In the rows, zero is written as 128.
Named moves (each a turn or a mirror), then the moves between two rows, first move first; the first pair answered:
Q824 (before -> after):
[120 140 108 135  93 130 131 169 161 142 131 151 123  90  96 149 138 121
 137] -> [118 139 106 127  91 133 132 170 161 140 135 154 124  90  95 147 137 125
 135]
[128 121 148 126 169 120 114 147  93 121  87 101 165 165 167 135 140  96
 110] -> [134 118 150 109 181 123 115 157  99 124 104 113 151 175 164 124 143 106
 107]
[129  95 107  99 174 115 101 154 109 134 151 152 111 172 134 123 139 121
 147] -> [101 114  90 141 151 102  96 112 100 123  93 114 152 133 146 160 123  97
 152]
[106 139 137 162 130 217 172 182 140 105 121 144 176 111  84 147  80 116
 143] -> [117 131 143 147 140 220 174 195 143 108 137 157 164 124  79 136  83 122
 141]
Q148 (before -> after):
[134 108 104 132 118 126 112 126  93 145  92 130 161 124 129 151 151 114
 152] -> [137  80 110 120 116 116 145 104  96 145 119 125 134 131 130 137 140  96
 149]
[121  98 136 142 146 127 169  97 112 111 136  89 125 153 130 131  87  98
 117] -> [124 138 135 165 161 160 134 158 116 109 103 105 160 156 121 157 100 117
 134]
[124 122 128 136 136 154 143 190 114 124 126 154 144 152 130 147 113 106
 180] -> [104 134 109 127 105 105 103 122  94 132  89 121 169  93 152 141 157 134
 133]
Q417 (before -> after):
[ 94 121 109 130 127 218 127 219 131 143 160 160 130 169 125 130 127 142
 181] -> [ 82 100 130 127 152 204 172 175 150 138 188 116 113 197 134 104 110 129
 131]
[134 132 117 164 133 156 129 156 117 120  98 138 169 133 124 184  89  86
 190] -> [134 120 132 136 182 166 122 176 106 125 117 134 176 182 136 172 109 104
 154]
[140 135 128 114 121 129 119 147 127 136 140 162 110 125 111 123 130 126
 169] -> [137 126 143 105 147 128 131 145 127 134 156 150 110 153 119 110 136 131
 140]
[113 126 139 149 168 105 115 112 138 126 190 104 115 114 162 131 165 173
  64] -> [108 142 126 180 114 100 128  82 153 124 175 100 102  61 151 140 140 152
  93]
Q497 (before -> after):
[ 96  98 104 100  99 114 143  63 123 142 157 120  97 124 127 138 110  70
 134] -> [102 102  95  84  89 109 116  70 103 148 147 137 109 111 135 143 127  78
 143]
[136  95 135  77  86  99 142  93  94 145 149 142 133 141 111 111 148 127
 162] -> [129 111 139  79  89  94 127  89  98 147 144 136 140 136 110  99 166 146
 140]
[142 117 106 127 105 157  97 187 126 148 102 202 151 115 121 128 153 177
 146] -> [131 139 123 141 117 148  99 174 157 145 107 165 156 117 116  98 163 202
  87]

Between the rows of a pair lie 2 to 4 moves.
[135 149 125 107 136 132  86 165 116 126 109 145 146 128 136 130 174 168
 114] -> [143 130 143 116 156 162 133 187 137 122 147 152 116 167 123 126 131 143
 131] : Q148, Q497, Q148
[152 143 159 169 105 161 156 170 140 116 162 152  88 138 120 127  59  94
 159] -> [159 109 133 120  69 118 137 111  91 126 166 165  73  98 146 118  90  88
 161] : Q497, Q148, Q148
[133 175 119 170 110 155 145 151 171 122 112 122 132 100  94 135 101 141
 136] -> [139 164 101 135 111 147  98 167 122 133  97 151 143  91 113 148 143 157
 150] : Q497, Q148, Q497, Q417
[122 147 134 137 125 130 158 126 174 115 161  99 112 131  95  87 117 135
  97] -> [131 157 124 156 124 160 146 177 162 113 141 135 125 137  88 122 106 126
 156] : Q148, Q497, Q417
[128 143 134 118 135 120 133 140 155 120 124 105 128 132 125 103 146 141
  86] -> [137 156 118 142 108 135 130 165 154 114 111 130 130 107 116 124 127 127
 143] : Q417, Q148, Q824, Q417
[134 139 163 128 157 119 139 184 102  82 144 136 114 178 129 132 122 125
 117] -> [131 134 164 109 130  86 148 130 117  87 160 122  92 149 130  97 132 136
  85] : Q417, Q148, Q148, Q824
[127  95 140 108 121 158 149 105  93 146 127  67 148 130 137 148 114 108
 122] -> [143 109 121 104  80 158 124 128  90 153 119 107 141  97 121 150 125 116
 165] : Q824, Q417, Q417, Q148
[141 108 116 124 134 128 161 107 129 122 100 130 100 118 139 161  60  80
 149] -> [126 173 134 143 164 139 124 152 170 121  79 109 136 128 124 139  97 143
  87] : Q824, Q148, Q497, Q497
[138 130 111  86 105 130  76 146  85 115 109 151 158  98 154 171 135 134
 146] -> [111 152 129 110  98 109 104  88 137 109 117  88 152  84 143 130 124 153
  70] : Q497, Q417, Q417
[118 143 134 110 163 121  91 143 129 132 115 112 150 154 138 111 175 183
  65] -> [128 100 116 135  75 104 167  72 138 121 141 119  90  98 119 124  90 101
 151] : Q148, Q417, Q497
